Two rows play each game, the first against the second. How much does the first row win by? 10 is about a draw, 20 a big win and 0 a big loss. Wins can go round in a circle: one row can beat a second, the second a third and the third the first. Each row has two weighted sums of its numbers, A and B, taken from their middle values. A row wins by its A times the other's B, less its B times the other's A.
[-45 -64 -20  -5   5 -21 -15  60   6 -14 -15 -49 -43 -24 -27 -16  34 -50]
[-63 -45  57 -45 -39 -40 -38  27 -11 -45 -95 -58 -53 -12 -19 -34 -14 -61] 4
[-14  -8 -33 -25  38 -44 -14 -45   1  38 -34   8  12 -41 -28  10  -7 -33]
[-36   7 -14 -24  51 -17 -25 -20  52  -4 -41  17  33 -19 -26 -47 -20 -41] 7
[ 28  33  50   5 -40  54  -5  14  -6  -3   1 -18  42   1  16   0 -38 -17]
[ 17 -20 -44   0 -19  35  30  24  -5 -14  77 -25  12  25   8  39  23  39] 14
[-23 -29  59  34 -34  26   3  49  55 -31   2 -17   3  64  13 -33  23  -7]
[  6  33 -26  -1  34  -7   2 -33  32  17 -37  13  21 -58   9   3  34  -7] 4
[-32 -17  45 -13 -10  36 -16  87  62 -60 -25 -74  18  -7  13 -59  17 -34]
[ 19  56   8 -41 -21  18 -14   1  -5   2  43 -41  37  15  36  37 -29  25] 6
[-30 -34  -8  -7  39 -36 -18 -12  13 -47 -17  53 -28 -28 -18 -52 -43   9]
[ 45  41  21 -15   8  54  -1 -47 -36   3  44  49  38  13  33  39 -55  49] 14
[ -4  33  11  20  13 -27  -9 -17  16   9  -8  29 -15  -5 -14 -10 -16 -13]
[ 25  48 -45 -32  20  36 -21  50  28 -18  11  -7  26 -12  41 -29   8 -13] 17
[-37   5  -5   0  -2 -34  -1 -22 -29  18  -5  20 -26 -21 -15  31 -15  -3]
[ 59  12  30  23 -42  50  33  16 -36  14  45  -5  -2  68  80  27  -5  28] 10
[-39   8   3  29 -16 -38  -5  -8  16  30 -24  13  26   0   7  12  19 -18]
[  7  -9 -48   4  48 -21  11  16  44  43  -1  18  -1 -24  -4   1  20 -19] 10
[ 54  30  27 -29  -2  31   6 -23 -28  12  23  -6  -5  19  18  11 -38 -19]
[-22  43  41  27 -38  16  14  35  44 -10  42 -33  47   9  15  -7  45  35] 15
[ 50  60  20 -19  16  26 -29 -30 -14 -17  12  34  13  24  10 -38 -17  33]
[-43  -6   8  46 -42 -49  -8   6  40 -13 -39  29  -2  23  -7  -6   6  25] 10
[ 50   7  68  39 -54  20  32  13 -30  -3  -7 -38 -23  40  46  41  -7 -43]
[ 23  -3  31  26 -21  16  37  -5 -49  13   7   2 -28  27  41  28  -6 -16] 9
[ 22 -10  -7  15 -27  13  29  18 -38   4  28  -2 -21  27  23  20  -2  20]
[ 13 -14 -19 -65  78 -40  -1 -59  -3  34 -57   2   2 -36 -28   1  -5 -70] 7
[ 22  15  -5 -51  20  81 -17  -3 -14 -31  62 -15  58   4  35   9 -38  -6]
[  7  18  -4  -3   3  34  12  13 -42 -32  23 -31 -21 -14   2  12 -25  33] 12
[ 29 -28 -25  15  17 -35  35   7 -23  48  29   2 -54   0 -13  55  21 -36]
[-11  40  23  -5  -8  10 -21 -33   5 -19 -21  32  36   4  31 -30 -29   7] 13
[ 34  -7  90  38 -68  33  27  14  -7 -21  -9 -22  -3  67  69  17   8 -34]
[ 75   1   2 -14  19  73  39 -15 -44  37  63  22   8  30  11  19 -51 -27] 11
[ 42  28  12   1  12  55  40  -2  31  18  39  30  33  39  59 -41 -15   3]
[ 19  30  43 -25 -45  48  24  22  -6  -9  26 -62  25  48  13  -7  -6 -17] 5
[  3  80 -32 -28  10  38 -44  18  50 -28   1  10  54 -32  23 -67 -28  66]
[-49  35  22  10 -27  12 -24  26  30 -25  29 -15  16   3  15 -18  18  51] 14
[ 48 113  49 -44 -11  48  10 -18  32 -22 -10  13  58  13  37 -73 -41  35]
[-17 -40  14  18  25 -14  -7 -24  50 -18 -55  24  19 -11 -38 -16   8 -33] 8
[ 14   0 -49  -1  16   6  13 -21  16  11   6  -5  13  17 -24  29  24  17]
[-28 -45 -20  29 -34 -18  23  35  -1  22 -22 -34 -31  -5 -31  34  56 -14] 10
[ 56  19 -15 -53  73  34  -8 -56  -3  13   6  67  38 -41  37 -39 -50   7]
[  0 -38  10  12  45   2  -6  -3  63 -16 -27  40  28  16 -20 -25  -5  -9] 3
[ 31  41  10 -21  12  36 -31 -46 -17 -19  24  39  11  -3   3 -28 -32  11]
[-37   5  43  44 -49 -56  -1 -19 -38  -1 -33 -18  -7 -15 -38  47  12  32] 10
[-23  30   5   1 -22 -38 -17  21  20  26  -7 -74  46 -21  -4  49  55 -22]
[-19 -39  -9   5  -9 -41 -10   3  28  17  -4  -8  -3  -7 -20  35  40   6] 10
[ -2 -45  -6  -4 -15 -43  10  13 -12  47   8 -17   2   8 -16  71  51 -12]
[ 34  40  22 -25  31  36 -14 -51 -12 -16  -9  43   9   8  11 -59 -39 -22] 12
[ 23 -36  -8 -56  68 -36 -16 -54   4  38 -64  41 -13 -42 -31  -9 -16 -51]
[-25 -19 -42  -1  45 -29  -9 -39   7  13 -36  21  -3 -32 -54 -17   2 -42] 6
[ 23 -28 -13   2   1   9  23  18 -27  38  52 -28  -1  22  13  49  36 -18]
[-30 -19 -28  18 -37 -47   7  -1   6   0 -11   8 -10 -20 -27   8  19  44] 9
[-24  -7  52  41 -52  -9   7  33  -7 -27 -28 -26 -56  12  30  -8  25  -8]
[ 12  18  31 -25  -8  50  -8  15 -12 -24  20  -9  26  -7  19   0 -43  -5] 7
[-37 -21  79  14 -54 -56   2  30  -6  27 -71 -52 -28   8  20  23  28 -58]
[ 37  -2  53  31 -28  16  46   8 -33   5  12 -26 -11  47  67  36   3 -21] 11
[-17 -14 -21   9  53 -21  -5 -12  39 -10 -40   3   6 -24 -29 -19  38 -15]
[25 41 11 31  1 12  6 -3 45 20 59 51 33 41 25 15 24 46] 11
[ 28   9 -26  18  60   3  -1 -26  23 -30 -21  61 -24 -23 -26 -36  40 -13]
[-46  23  25  45 -41 -22 -13  47  26  10   5 -35  36  -3   7  18  52  44] 9
[-31  -5  21  51 -17 -22  24  21 -23   1 -25 -14 -58 -13  -9  19  45 -15]
[-26   1  12   8 -19   2   3  25 -37 -21  36 -30 -34 -14 -31  -6   8  28] 14
[-34  -4 -37  24 -18 -50   0   4 -13  13   6 -26   8 -36 -27  48  54   9]
[-10  56   6  -9  -4  38  -8  32  -3 -20  21 -34   5 -34   3  -5 -20  22] 10
[ 25   3 -37   0  20   2  16 -30  45  18 -14  39  53  36   1  -3 -16   4]
[ 40   5 -33 -13  50  34  -7 -27  43   8  -8  39  52  -3   8 -25 -31 -22] 12
[-38 -12  16 -18  28 -33 -40 -22  -8 -25 -25 -16 -13 -37 -35  -5  -5 -28]
[ 16  33 -15  -1 -14 -15  -1  35  48   5   3 -24  40   2  35  -7   3  11] 10
[ 37   3 -28 -59  28  23 -17 -57  18  26  -8  59  32 -33   7 -38 -55  -4]
[ 15  19 -34  52 -33  23  41  23 -21  10  80  19 -29  26  26  28  36 104] 15
[-54 -16 -31  49 -10 -65 -14   8  40  -8 -38  18 -42 -14 -37   6  61  34]
[ -1 -51  -8  -6   0   8  10  61   9 -19   3 -61  -7 -27  -9 -18  24 -18] 7
[ -4  30   8 -39  18 -29 -29 -18  59 -18 -64  48  31 -29 -14 -81 -28  -1]
[ 43   0 -37 -59  49  12   7 -61  -9  13 -28  34   6 -29   4 -12 -29 -28] 19
[ -5  40  13  49 -23  22  13  18  71 -32  21  44  50  42  44 -11  14  89]
[  7   8  46  50 -39 -17  22  33 -13  26  -1 -21  -4  22  44  42  31 -12] 11
[-41 -18 -14 -18   7   3 -39  -3 -10 -32   9  -9 -22 -28 -53  -9   8 -25]
[   0 -108   10   26   11    4   19   -3  -32    8  -18  -14  -45   32    2   56   14  -56] 10
[  3  19  25 -13  29 -12 -49 -32  35  20 -71  25  38 -58 -17 -45  -8 -68]
[ 19  -9  17 -32 -11  19  12   5 -56  35  30 -45 -31  32  15   7 -12 -42] 13
[-47 -22   2  28 -46 -34  12  25 -16  -7  -6 -11 -49 -16  -1  18  30  38]
[-48  20  12   4 -38 -10 -27  60  20 -30  12 -40 -35  14  -1 -32  38   7] 12
[ 10   0   9  23 -51 -13  15  38  34  22  29   7  28  36  18  15  21  23]
[  9 -25  -3  -7  -1  16   5  67  27   5  17 -56  36   8  28  -7   1 -12] 5
[-30  13  37 -10  10  26 -25  13 -15 -34  -1 -37  25 -47 -20   2   2 -34]
[-22 -29 -55  43  38 -27   8  -7 -13  14   4  36 -45 -35 -35  12  50  10] 10
[  0  24  17 -30  15  45 -32  33  30 -44  13  -3  41 -20  21 -62 -63   1]
[ 56 -31  25  22 -29  27  47   0 -57  -1   9 -17 -60  31  35  48  -5 -18] 9
[-40  -3  22  26 -49 -23  -3  32  25 -17 -19  -5  -1  30  39  -9  13  41]
[ 20  62  32 -24  -5  -3 -30 -38   7 -25   5  52 -13  -3  32 -77 -51  40] 10
[-13  -1 -19  -8 -16  36   4  42   4 -16 -16 -30 -13   6 -27 -16  -4  -9]
[ -1 -79 -23 -17  13  -4  14  17 -10  18 -17 -43  -6  -4 -18  18  17 -52] 13
[ -3  53  12 -19 -13   1 -14 -18  -2 -14 -26  22  38  35  55  -4 -38  40]
[-28 -18 -14  -5 -30  -7  -2  26  22  10   8 -40  28  22  -4  31  53   9] 10
[  1 -14 -18 -41  70 -23 -24 -51   0  19 -58  27 -16 -45 -25  -7 -24 -52]
[-18  17  29  22 -49  -4  -5  13  32 -14  39 -47  49  26   9  20  38  30] 8
[-21  19   4  17 -21  25  -2  42   9 -50  31 -18  26   4  -9 -62 -24  67]
[  5 -26 -13  12  38  -6   3   0  16  20 -19   7 -10  -2  -7  21  14 -22] 13
[  7  32  30  31 -78  41  17  47  -3 -30  26 -21   5  27  53 -24 -16  41]
[  3  24  16  12   5 -17 -44 -20 -18   1  10  42 -19 -20 -13 -31 -21   8] 15
[-27   6 -12   2  10 -18   4 -24 -30  18  -1  26  -1 -10  16  31   2   8]
[ 76   9 -46 -61  57  33  14 -59   3  47   7  45  43  -3  19   0 -56 -36] 15
[ -6  -6  12 -10   5  -1   0  -7  -5   5  -6 -13  44  -3  -4   0 -28   4]
[ 25  21 -50   1   8  -2  12  25  56  11  23  20  15 -13   4  -8   8  37] 10
[-31  40  55 -10 -25  15 -51 -14 -13 -48  -4   7  -2  19  15 -64 -21  43]
[  0 -21 -19 -52  79 -11 -25 -41  -8   4 -43  56 -23 -55 -24 -49 -32   5] 9
[-10 -32 -58   5  91   0  -9 -19  16 -18 -12  63 -28 -48 -42 -47   1 -12]
[ 47  70  40 -30   8   7 -15 -63  -7   7 -26  46   7   0  15 -53 -39  -6] 12
[ 30   6 -14  27 -54 -42  27  20  27  16   1 -11  -1  19   1  64  21  53]
[ -8 -34 -11  33 -27  -9  46  19 -28  27  -5  -6 -40   8   7  32  47 -14] 11
[ 25  18  40  -3 -25  15  11  17 -30  17  -2 -38 -18  22  -5  17 -32 -20]
[-15 -14 -30   4  38  13  25  -9  -7  10  27 -12 -14 -27 -20   7   7 -26] 12
[-34  22  20  28  15  11 -47   8   5 -42   7  55 -20 -57 -29 -72 -11  28]
[-12   1  10 -19  37 -53 -37 -19  17  13 -54  20   8 -57 -33 -33  -9 -41] 15
[-14  55  64   3 -21  79 -32  47  41 -49   1  -5  56  13  29 -53 -30  24]
[-16  15   7 -40  24 -19 -23 -52 -28 -15  -9  -8  -9  -8 -19 -15 -16 -23] 10
[ 22 -20   2   3  10  36  13  -3 -34   9 -14   4 -10  -6 -19  21 -17 -35]
[  9 -10  -2 -14  24   5  -1 -24 -19  14  13  -9   3 -23 -26  32 -29 -24] 10
[ -1 -78   5  22   6  -1  11   5  -5  19  11 -23 -56  24 -13  30  24 -32]
[ 10 -21 -34 -12  31 -15  11  -9  23  20 -27   0  24   1 -17  -4   9 -21] 11
[-13  -7 -10 -21 -22   5  -3  58  31 -31  -5 -84  12 -25   2  -2  14 -21]
[ 40  -8 -52 -11  42 -13  18  29  43   5  10   8 -19 -33  -7 -14  11   0] 10
[ 12  36  68  10  -3  58  27 -15  -8 -26  39  12  27  19  12 -23 -43  36]
[ 31 -46  53  38 -58  18  37   3 -29 -34 -18 -14 -43  78  51  17 -12 -14] 5
[ 36 -22 -47 -12  25 -33  12  12  45  30 -32  -8  -4  -3   2   8  30 -51]
[ 26  -4   4 -21   8 -11   4 -23 -44  41  15 -19  -2  -5  -7  60 -15 -33] 9
[ -2  35  11  -8 -31  -2   6  15 -17  -5  35 -17 -22   8 -14   5  -4  49]
[  3  -4   2 -37  11  -3 -52 -19  -5 -24 -35 -10 -10 -52 -18 -28 -31 -30] 4
[  0  32 -28 -28  28  32 -14 -11 -17 -31  53 -36  43  -2  -7  20 -24  20]
[ 22  28  -6   5   8 -14  -2  13  58  53 -27 -26  42  12  40  31   6 -28] 10
[ 34  41   3  -4  -9  68  -8  10 -11 -20  19  11  12  -6   7  -9 -42  26]
[ 14  17   8  -4   2  57   5  25 -24 -21  26 -13   8  -5   6  -1 -42 -13] 11
[ 12   9 -48  -7  10  48  14  22 -11 -10  22  22  -6 -12 -15   0 -24  25]
[-22  -7 -30 -42  42 -39 -34 -34  32  -3 -64  27  -6 -48 -39 -40   2 -17] 6
[-23 -36  17  50  -4 -46  15 -18  35 -13 -43  23 -19  19 -15  27  23   4]
[-28  -5 -43 -16  38   4 -32  52   2 -10 -14   7 -63 -62 -21 -42 -10 -19] 13
[-32  -7 -35  26 -14 -33  -2  10  -6  13   4  -8  -9 -20 -13  37  38  36]
[ 40  13  18 -18  11  34  11   0 -57  24  22 -36  -6  15   0  48 -51 -23] 10
[ 55  10 -23  30 -12  33  25 -13  28  28  74  61  33  38  28  13  -4  83]
[-10  49  10 -17   1  24 -43  -2  51 -62 -25  13  55 -14  -1 -77 -35  38] 9
[-14  55 -11   3  11  15 -27  16  -3 -15  24  17  21 -17  19 -15 -28  58]
[ 28   3  17  21 -30   5  43   1  -7  35  32  11  10  75  72  38  17  31] 8
[104  50  -4 -37  37  71  32 -92 -50  11  21  56  26  35  58  -1 -58   8]
[ 79  66  25 -37  53  61   2 -83 -24  20  21  47  28  16  45 -28 -52 -22] 9
[-23 -83 -32   5 -33 -70  22   4  16  47 -43 -21 -48  16 -44  60  58 -41]
[ 49 -34 -32 -77  -4  13  -4  30 -18   3 -25 -38 -55 -28   8 -14 -17 -34] 17
[-14  16 -45   1 -22 -33 -19  12  18  -1 -20  10  -2 -24 -10   2 -31  46]
[ 39 -37 -15 -37  33  -1  -6 -95 -56  32 -10  69 -43  20 -23  -6 -46 -14] 8
[  9  15  14 -14  45  24 -20 -54 -43 -18  29  45 -29 -12 -11 -45 -30  17]
[ 12  -6   7 -13 -34  37   6  16 -48   1   7 -23 -40   9  11  27 -29   5] 4
[ 12 -24 -14  41  -1  19  38  -3 -44  -6  38  23 -45  26  17  34  13  32]
[ 11 -64 -31  16  15 -17  28 -18 -17  49  -8  -3 -41 -17 -17  86  45 -41] 9
[-45  36  30  15 -15  -4 -30  55  25 -56   0 -22 -37  30  -5 -45  13  42]
[-50  13 -33  18 -23 -20  -7 -14   1  -9  14 -12  14  -1 -18   5  39  23] 11
[-21 -25 -29  12  15  14 -33   0 -22 -44  26  53 -58 -16 -34 -40  -2  40]
[-16  16 -16  41   2 -30   0   6  35   4   0  40  26   1  10 -11 -17  24] 14
[ -9   1 -17 -25  57 -25 -35 -26  31 -23 -40  48 -15 -31 -35 -51 -32  10]
[-12 -32 -42  26  24  -5  29  -2  12  28  25  55 -52 -20 -41  10  55  33] 9
[ 40  12 -43  -9  35  36   5  18  33   6  29  23  33  20  54  -9 -19   7]
[-59 -11  42  39 -38 -41 -16  55  26  22 -21 -67  20 -24 -17  23  81 -19] 8
[ 17 -38 -40  25  27  -8  15 -34   8  51 -17  60  -5  13 -16  11 -15 -27]
[ -9   0 -30 -25   0  47 -14  18 -31  -5  30  -8  -4 -35 -27 -35 -28 -15] 12
[  0  39  31 -34  15   2  -7 -58 -19 -20 -19  38  15  35  45 -36 -44  13]
[-72 -36   8  53  -9 -40  12 -18  -2 -10 -17  28 -23 -17 -52   7  54  -2] 6
[ 58   5 -26 -64  33  77   1 -26 -53  30  81  -7  35   0  31  49 -45 -25]
[ -7 -17   2  57   3 -17   9   7  24   0 -23  33 -19   8 -10  16  26   2] 7
[-16  29  17  12 -21   8  -5  11 -21  -4  13 -30   4 -20  -3  14  -9  36]
[ 99   4 -50 -32   4  -2  21  15  47  57  -8 -14  28  15  14  43  -3 -60] 4
[ -34 -114   35   27   -9  -81   10   -5  -32   69  -88  -44  -61    6  -30   84   72 -127]
[  6 -12 -26 -37  24  22 -24   7   1 -29   6   9   7 -20   8 -48 -54  17] 12
[ 25 -26  -8  41 -58  -9  30  14 -29  14  11 -12 -34  45  20  33   5   9]
[-16  -8   8 -21 -36 -25 -19  28 -18 -18 -13 -66 -39   9  -7  -4 -27  -6] 8
[-22 -23  18   5 -15  -7  16  44  46  -4 -55 -37  -2  -1 -16 -18  22 -33]
[ 54  -8 -17 -32  56  -5   6 -76 -43  21  -6  71 -40  26   2 -29 -47 -19] 8
[ -2 -24  30  23  -9 -22  51   2 -27   8 -21  -6 -44  31  18  35  23  -5]
[ -1 -18  14  35  10 -47  19 -15  24  63  -9  25 -13   0   1  27  46 -33] 11
[-51 -20  54  28 -37 -22  -9  56  79 -31 -77 -37  32   3 -26 -30  13 -16]
[ 30  12  46  38 -72  36  17  22 -13 -23  31 -26 -11  42  53  13  -1  27] 9
[ 11  -9 -20  30 -64 -68  25  -1   7  63  -1  -2 -19 -11   0  67  52 -20]
[ 20  -4   2   2  38 -17  -2 -51  10  13 -16  15  28 -18 -26   9 -10 -32] 7
[ 41  84  44 -18   8  17 -15 -57  -9  -8  -3  64  21  15  28 -68 -50  42]
[ 50 -16 -15  23 -19  20  56  -8 -36  12  35 -15 -25  28  13  53  10  14] 10
[-17 -10 -38   6  -5 -37   5  -2 -36  -2  44 -10 -61   6 -47  24  19  41]
[-56  31  28  -2 -22   8 -20  -7  13 -31 -18  12  37 -17  39 -22 -29  28] 10
[ 45 -50  23  11 -10  -1  51 -20 -54  57  17   4 -37  69  39  51   7 -79]
[-35  15   0  37 -53 -37  -3  31  38 -16   3   4   7  12   9  -7  27  46] 9
[ 15  -8 -19 -43  44 -13   1 -48   3  36 -58   0  38 -16  -6   9 -15 -50]
[ -4  -6  14   4  -1  18 -24   6  -9 -51  10  11 -20 -29 -27  -5 -30  27] 13
[-60 -24  17  -2 -27 -15 -14  72  47 -42 -67 -83  14 -17 -24 -20  30 -23]
[ -7  24 -37  10   8  -4 -37   4  55 -35   6   0  42 -20 -25 -14  52  26] 11
[-38 -44  -4  29  49 -49 -16  -4  69  16 -88  33  -5 -12 -30 -39  13 -66]
[-18  27  -1  21 -35 -24  -7  -7  17  23 -11   3  29  28  46  29   5 -10] 15
[ 20 -46  56  37 -44   0  18   5 -36   1 -27 -17 -41  51  37  15   2 -49]
[ 14  40 -10 -65  30  10 -25 -33  47 -19 -36  27  44 -44  26 -60 -30  48] 7
[-10  -3  11  42 -16 -26  22   0  18  33  20  21   2 -11   2  10  32  34]
[-25 -63   8  62 -20 -59  30   5  -4  27 -23  34 -58  47 -22  34  33   7] 16
[ -5 -10   5  33   6 -27  30 -30  -3  22  -1  23  20  11 -29  20  35 -48]
[-41 -35  20  31 -29 -55   7  35  26   4 -38  -8 -13 -22 -45   8  37 -34] 11
[  1 -11 -10  22  68  11   6 -21  44 -10 -18  42   9  -2   1  -3  21 -13]
[  1   9   0  29  -8 -22  18  11  32  16  19  -5  26  19   9  32  55 -16] 8
[ 16  36 -42 -31  53  38  -5  -6  12   2   9  17  29  -2   2 -39 -32  10]
[ -8 -33 -44  10 -18  -5  14  25  -9   6  56 -22 -21   1 -20  39  51  34] 12
[  2 -35 -38 -18   8   8  -4   0 -20  15  -3  -9 -11  -4 -13   5   3 -33]
[ 22 -44  -7  30 -31 -29  31 -37 -48  39  26  20 -13   9 -32  86  15  -4] 8
[ 24  15  -9  10  52  34   4 -37  28  -1   4  59  27 -13   2 -39  29 -21]
[ -7 -11   3 -25  34  10 -12 -35 -36 -30  25 -21   9 -26 -39  28  -4 -33] 9
[-15 -32 -38  -1  48 -43  13 -50   5  16 -35  35  -2  14 -23  15   2 -26]
[ 12 -29  21   9 -12 -13  -7  -2 -49   3  22  15 -44 -20 -29  28 -34   0] 7
[-26 -14 -24 -21  21 -37  -7 -33  21  30 -34  18   9 -12 -11  -2 -10 -27]
[ -3 -19 -31   9 -19  13   0  52  19 -22  36 -30   5  -7  -4 -29  -5  24] 8
[  6  -4  19  20  19  40  -5 -20 -40 -18  18  59 -11 -19  -5  15 -27   9]
[  0   8  23 -40  44   6 -24 -54  28 -10 -57  39  30 -29 -19 -47 -22 -22] 14
[ 47  10 -40 -44  62 -12 -25 -38  14   4 -45  46  -1 -31 -16 -44 -17 -21]
[ 44  28  17 -39 -20  36   7   3 -33  52  43 -40   7  34  50  45 -19 -34] 14
[ 17 -51  27  32 -58  -4  41   0 -64  17 -15 -23 -51  28  30  33  13 -44]
[ 28  13  -1  34 -39  10  24   3  48  21  24  40  51  51  57  32  21  25] 8
[-29 -99  21 -12  -3 -36 -20  39  -3 -33 -26 -67 -46   9 -43  23  49 -95]
[-51 -46  63  49 -51 -52   0  19   5 -23 -39 -14 -53  24   8 -13  39 -42] 12
[ 34 -18  25  -9 -18  17  28   6 -51  17  21 -14 -48  24  -6  19 -35  -7]
[-61 -20  -5  67 -34 -47  10  72  52 -34  -3  -4 -32 -14 -39 -11  67  36] 16
[ 16  -1  15  -1  -6  34  38  31  13   7   0 -12   7  16   0  -9 -28 -13]
[ 18  41 -22   3  -2 -12   0   3  28  -1   2  14  11 -15  21 -20  22  12] 8
[ 17 -10  26 -19 -27  41  -2   2 -50   4   2 -20 -20 -13 -11  30 -31 -31]
[-66 -12 -16  13  22 -15  -5  36  15 -40 -17 -17 -23 -24 -22 -48  -2  15] 16
[-19 -21  19  60 -21 -12  17  -8  -9  43  13  36 -14  20  13  40  47 -17]
[-10 -43 -24 -30  40 -32  12  -2 -31   5 -28 -39 -20  -7 -29  10  13 -48] 9
[-32 -12 -16  49  -3 -46  -1 -13  13  15 -16  20  -5  -5  -2   2  42   5]
[ 62  -4  26 -34   2  55  20   4 -52  33  34 -11 -18  27  52  26 -49 -13] 10
[-26  15  22  16 -29 -24   3  14  23  24  14 -17  16   6  10  28  44  13]
[-20 -34 -27 -15 -26  -8  19  41 -39  25   5 -52 -86   2 -29   7  52 -16] 5
[  1  23 -34 -45  27  20 -22 -47 -25 -39   0   8  -2 -14 -21 -23 -21  15]
[-27 -11  14  -3 -31 -29  15   6 -33  27   4 -44 -29  13 -25  25  23 -27] 15
[ 47  40   9 -31  -1  49  39   1 -23  32  96 -17  41  30  56  35 -17  33]
[  -7  -65    4   67  -53  -18   36   17  -71  -36    4   14 -116    4  -17   -4   25   -4] 9
[ 30 -10  23  43 -34  39  16  18 -24 -23  49  30 -14  62  64  -9 -14  28]
[-11 -20  -5   0  31  31   5 -23 -34 -12   3  15  -2 -17 -10   3 -24 -41] 11
[-23   6   7  15 -12 -29   4 -19   6 -12  12  41 -17  16 -13 -26 -13   4]
[-12  45  50 -10 -12  -7 -10  -9  18 -18 -13  34  13   9   9 -62 -42   0] 12
[-37 -18 -40  33  56  23 -21  -8 -23 -16  -1  67 -42 -40 -35 -33  12  27]
[  4  83  18 -26  10  41 -32  17  19 -45   4  26  39 -14  45 -74 -53  55] 12
